One turn moves every row onto another: examples first, then more rows asked
befev: [ 12  25  16 -12  -4  19  -6  -9  -2  21  -7  -2 -20   4]
Vufu: [ -4   8   9  -7 -11  -1   2  -7  25   7   6 -11   2  21]
fero: [  7  -9  -7   1 -14  12 -22  -5  11  -9  15  -1  -5  18]
Pak: [ 16  -1   4 -16 -13  29   3 -18   3  -1  14 -12   1  -3]
dup: [ -6   8  11  13   3  -3 -23  -4  17  12   5  -9  -6  11]
buzo: [  7   0 -15  -3  -6  20 -15  -3  23  -4  21 -10  -1  17]
bupe: [ 10   8   8 -10 -23  17   5  -7  13  34  10  -1  -3   3]
fenal: [ 16  17  10   3   9  18   6  -3 -13  27  -3  -4 -10   4]
Sefiv: [ 11  10  -2 -18 -10  34   6 -13   5  14  16 -14  -8  -7]
kab: [  6  20   3 -22  -5  20  -2  -7  -9  11  -7 -11 -22   2]
Lut: [  7  18  13  -7  -5  15   3 -11 -21  13   0  -1 -17   0]
zab: [ 24  25  15   2   0  18   3 -10  -8  14   2  -1  -3   1]
ripat: [ -3 -22  -2   5   0   7 -17  -1   4  11   3 -18  -6   5]
tasep: [ -8 -17 -14   0  -5  15  -6  -6   9   4  20 -19  -4   7]
marul: [ 15  -1 -11 -21 -14  26 -11 -14  10   8   6 -18  -1  -3]
zatid: [  6  10 -12  23   1   7 -18  -9   2  27  10   1  -5   1]
febiv: [ -3  19   8  -7  -6  24  -9 -14  -4  22   2   1 -25  -6]
doga: [ -4 -19  -9  -4  -3  10 -12  -8  10  -1   9 -17  -5  17]
Sok: [ -1   9 -12  17  -3  -1 -22   0   2  22  10  -1 -12  12]
pamer: [ 16  -1  -7 -13  -5  31   6  -8 -12  -3  17  -4  -2   9]
Ruze: [13 25 13  7  7 16  1 -5 -2 30  5 -6 -4 -3]
gup: [-13  11  12   5   7   6 -23 -10  10   6   2  -1 -12  13]
Vuz: [ 14  -9 -21   1 -10  14 -17  -7  17   5  13 -11   1  16]
ranu: [ 15  12  -3  -8 -13  18   8   7  21   8  16   2  -3  26]
lar: [ -1   5  11 -11   0  18  11   9  -3  18  10   6  -3  26]
mon: [ 16  -1 -12   0  -6  13 -30   5  18   6   6  -4  -5  17]
tose: [ -9  14   0 -15 -16   3  -8  -4  -1  23   5   7 -10  22]
dezal: [14 21 10 10 18 25  2 -3 -1 19  7  2 -3  4]
negu: [  9  -7 -11 -14  10  26   0   1  -7   0   8 -15   4  14]
nugak: [  6   7 -26   2  -6  19 -17  -7  14  -1  17   0  -8  16]
Sek: [ 12  -3   0 -15   5  32  14  -8  -3   4   9 -17  -2   8]
mot: [ 14  15  -3 -11  -9  36  -1 -16  19   4  14  -8  -9  -4]
Bor: [ -1  -1  -7  -4  10  33  12  -5  -9   3  15  -8 -11   6]
Bagan: [  5   9  16  17   1  -4 -17  -3   2   5  -1   0  -9  14]
tul: [ -3   3  11   8  -4  -4 -25  -8   9  18  -6  -7 -14  11]
gedub: [ 19   7 -10 -22 -12  34   4 -12   4   7   9 -11 -11   4]
fet: [ 7  9  8  5 -3  2  5 -4  9 30  8 -4 16 14]
Mor: [ -6 -10   2  -6 -17  12  17  -3   6  19  13 -13 -10   8]
kadi: [  4  10  21   4   5   3 -16   1   8  11 -11 -12 -16   7]
Bala: [  1   3 -20   3 -16   0   6   0   0  22  13  -3  -5  20]
Fon: [ 16  12  -9  13  -2   5 -15   7  -5  26  -4  -3 -19   5]
marif: [  8   9  -1 -15   7  36  11  -1  -4   3  17  -9  -5   9]
vuf: [-10 -12  -4   7   3  13  -6 -16  14   1  14 -19  -1   2]
subim: [ -2  28  12  -8   0  16  -7  -4  -9  21   1   1 -21   5]
taver: [ 25  17   1  -1   9  20   9  -2  -5  18  -2 -15   0  -1]
mezo: [ 11   7  -4  18   3  -1 -21   1   3  23   0   1  -8  17]
fafis: [  9   9   1  18 -13  -4 -20  -7  -3  18   1   2 -16   5]
vitu: [  6 -20  -7  11 -11   8 -11  -8   6   1  17 -11   1   7]

Vufu goes to Mor
kab goes to kadi
Sefiv goes to subim
Where do these go?
mot goes to febiv
doga goes to Sek
Lut goes to Bagan

